One turn moves each row of this set onto another row. After a few examples, where does it send each row asked below?
z_706: [-5.8  6.6 -5.2 15.0 49.3 13.1  1.3 24.2 14.8 21.2 33.2  2.9]
z_376: [-13.6 -18.2 -31.5   8.9  12.0  -3.0  11.6  31.0  41.7  11.6  -7.2 -31.8]
z_630: [ 21.5  19.2   4.0  19.3  -6.5 -39.3 -25.8  31.5   0.9 -30.9 -13.8  30.2]
z_792: [-30.2  -3.9  32.4  22.0  27.4  -4.9  17.3 -24.7  24.1 -18.1  18.3  23.0]
z_627: [ -7.5 -36.2 -20.9  23.8   6.9  28.8 -20.9  -4.7  10.4  -0.9 -19.7  18.5]
z_851: [-26.3  14.5  32.4 -11.7 -16.6  -6.9  21.1  14.1  -5.8  -7.4  -9.1  42.0]
z_218: [  4.1  24.4  17.3 -17.4 -15.2 -17.3  -1.9  43.3 -10.1  12.1  35.9 -12.6]
z_256: [  0.0 -22.8 -15.3  22.9  43.7   4.7   9.9  26.7  35.5 -21.8  14.1  -1.9]
z_679: [ 21.4   2.3  33.2  31.1  19.5 -12.1  32.2  17.0  -6.4 -21.0  19.2  14.0]
z_24: [-19.4  -6.3 -22.0   9.7  22.6   2.0  11.1  36.5  40.7   3.5  -8.6 -33.7]
z_448: [-1.0  7.1 10.1 13.7 47.1 11.4  6.9 28.7  6.9 12.7 37.5  2.3]
z_657: [ 28.0  16.1   6.7   3.6 -18.0 -40.2 -16.5  44.2  -2.7 -26.5   6.5  17.8]
z_221: [ -1.3  10.7  22.4  44.8 -37.7 -13.8  11.0  20.8  37.9  -8.0 -32.3  21.3]
z_825: [-17.6   7.7  23.8  -7.0  -1.1  30.2 -23.3  21.5 -18.3   2.3  -6.2 -17.9]
z_663: [-17.4 -10.9 -34.5   1.1 -24.0 -13.7  -8.6 -41.8   9.4 -20.1  17.8  -0.8]
z_414: [-19.6  14.8  15.7  50.0 -10.1 -24.2  -7.7 -45.3   7.3  11.5  15.3  17.6]
z_567: [ 14.7   6.4  31.3  40.4 -31.0 -19.5  28.1  25.2  23.1 -12.8 -18.9  14.0]
z_652: [ 16.9  28.7 -10.9  19.8 -19.6 -22.1 -48.3  -6.5   0.3  -5.5  41.3   5.7]
z_517: [-32.4  12.7  10.2  -5.6 -28.1 -42.7 -33.6  27.8  25.5 -27.3 -10.4  20.1]
z_151: [-37.2   2.1 -21.0 -28.7  -7.9 -41.0 -16.9   7.9  17.0  16.7  -3.9  -4.5]
z_737: [-30.3 -24.8 -26.5  10.3   7.4 -23.4  -8.8 -31.9  41.5 -16.8   8.2   0.9]
z_853: [-35.5  28.8  42.4  24.5 -27.9 -31.6   3.2  -2.4  11.3  -6.1 -16.5  -7.4]
z_277: [-17.1  -1.9 -18.0  19.4 -10.2 -36.3 -45.3 -14.7  21.9  -8.5  20.2  44.2]
z_490: [ -0.3  12.2  10.9  39.4 -34.1 -19.9  12.7  23.2  39.1 -13.5 -37.7  18.6]
z_990: [ -9.9  26.6   6.8  40.6 -51.4   1.7  -4.4 -10.1  38.5  24.7  13.8  -2.2]
z_153: [ 11.8 -37.0 -21.0  43.3  -7.4  -8.0  24.8  -3.6  39.2 -11.3   6.6  12.4]
z_786: [ 10.0   0.7   3.7  50.2 -47.1  -2.8   9.0 -15.2  36.6  16.4  24.2   1.7]
z_72: [ 14.1  35.6  -6.1  21.0 -18.4 -15.9 -41.8  -8.0   3.9  -1.6  47.9   8.5]
z_934: [ 24.5  22.0  -3.5  19.2  -0.5 -37.2 -24.5  25.7   4.3 -39.2  -5.4  30.8]
z_700: [ -2.0  -9.7  18.6  27.5  23.9  29.4  -7.6  -8.9 -20.8  -8.5 -10.2   1.9]
z_635: [-17.2  12.3  -9.0  10.9  25.7   6.6  11.8  25.4  18.7  40.8  10.1 -30.4]
z_770: [-24.0 -18.6 -14.4 -10.3 -18.2  29.1 -35.9  23.3  13.3   8.8 -13.3  -4.4]
z_395: [ -5.1 -15.1 -34.4  -3.6 -40.9 -14.0  -7.7  23.3  36.3  22.7  23.3 -12.2]
z_498: [ 22.5   9.6 -19.9  14.1 -34.8 -23.4 -35.8   3.0  11.7   3.0  50.3   5.9]
z_125: [-14.5  10.8  -5.6  -1.5  14.6   5.2   7.5  34.9  14.0  44.4  18.3 -26.4]
z_696: [-36.6  24.3  37.6 -17.2  12.0 -22.8   7.8  14.9  -0.8  16.2   4.1  17.6]
z_47: [-27.9  -3.0  22.0  19.1 -18.3  13.5  24.0 -31.9  19.6 -27.4  15.4  21.4]
z_421: [ -7.9 -12.4 -18.5  14.8  47.7   7.5   0.6  34.4  37.7 -15.1  13.6  -0.4]
z_857: [-16.5   8.9 -24.1 -31.3 -22.6 -33.2 -11.8   4.1 -16.3   0.4  -5.8  21.1]
z_775: [ -6.9  19.1   8.7  45.0 -49.1   3.7 -12.0 -16.5  37.7  18.6  21.5  -3.4]

z_125 goes to z_376
z_652 goes to z_775
Now these:
z_990 goes to z_490
z_696 goes to z_151
z_825 goes to z_770
z_498 goes to z_786
z_218 goes to z_395
z_663 goes to z_47
z_277 goes to z_414
z_635 goes to z_24

